In the data rows, 128 means zero.
Here are some points:
[99, 54, 123, 71, 97, 111, 142, 73]
[88, 76, 124, 109, 90, 127, 91, 102]
[198, 127, 99, 166, 116, 89, 186, 109]
[157, 143, 130, 146, 199, 144, 172, 102]
[72, 105, 149, 61, 100, 100, 70, 114]
[107, 76, 74, 81, 145, 148, 85, 81]
[184, 137, 119, 151, 138, 144, 146, 157]
[178, 133, 131, 150, 140, 151, 129, 159]
[78, 164, 149, 147, 95, 128, 145, 102]
[150, 166, 133, 158, 127, 136, 145, 150]
[49, 70, 153, 146, 106, 121, 98, 79]
[87, 67, 127, 84, 81, 144, 110, 101]
[90, 106, 131, 107, 89, 128, 102, 120]
[151, 159, 125, 163, 126, 140, 138, 155]
[151, 161, 141, 167, 126, 137, 145, 156]
[136, 155, 96, 111, 255, 82, 231, 185]
[154, 150, 127, 168, 134, 131, 154, 153]
[78, 119, 138, 100, 93, 132, 105, 100]
Then 10 other points, each followed by its number:
[163, 154, 135, 168, 130, 148, 136, 156] 0
[70, 104, 123, 97, 105, 114, 95, 139] 1
[111, 119, 159, 115, 99, 122, 111, 103] 2
[213, 115, 51, 147, 165, 110, 138, 104] 3
[176, 123, 93, 183, 206, 112, 202, 148] 4
[72, 77, 82, 51, 169, 111, 169, 148] 5
[148, 160, 131, 150, 134, 140, 133, 147] 6
[107, 88, 151, 64, 92, 85, 87, 111] 7
[85, 100, 133, 101, 101, 129, 110, 117] 8
[100, 152, 148, 103, 106, 135, 123, 79] 9
Which three of these numbered points are nearest to each point below, ignoring the 2 directions in which the first points spread most? Their numbers follow each, nearest first.
[83, 114, 104, 94, 123, 121, 94, 104] > 6 0 8
[156, 149, 138, 131, 137, 121, 125, 153] > 6 0 8
[205, 141, 42, 147, 229, 162, 82, 108] > 3 0 6
[110, 163, 163, 115, 114, 127, 144, 62] > 9 2 6
[115, 164, 153, 112, 108, 132, 137, 105] > 9 2 6
[42, 87, 171, 0, 94, 42, 36, 114] > 7 1 2
[76, 90, 137, 94, 90, 144, 117, 118] > 8 5 0
[157, 146, 123, 159, 121, 132, 144, 151] > 8 0 6
[86, 100, 118, 94, 108, 137, 92, 105] > 6 0 8
[39, 95, 143, 136, 99, 127, 81, 107] > 1 8 6
[89, 135, 121, 89, 139, 126, 109, 72] > 9 6 2
[92, 85, 107, 79, 142, 135, 144, 148] > 5 8 0
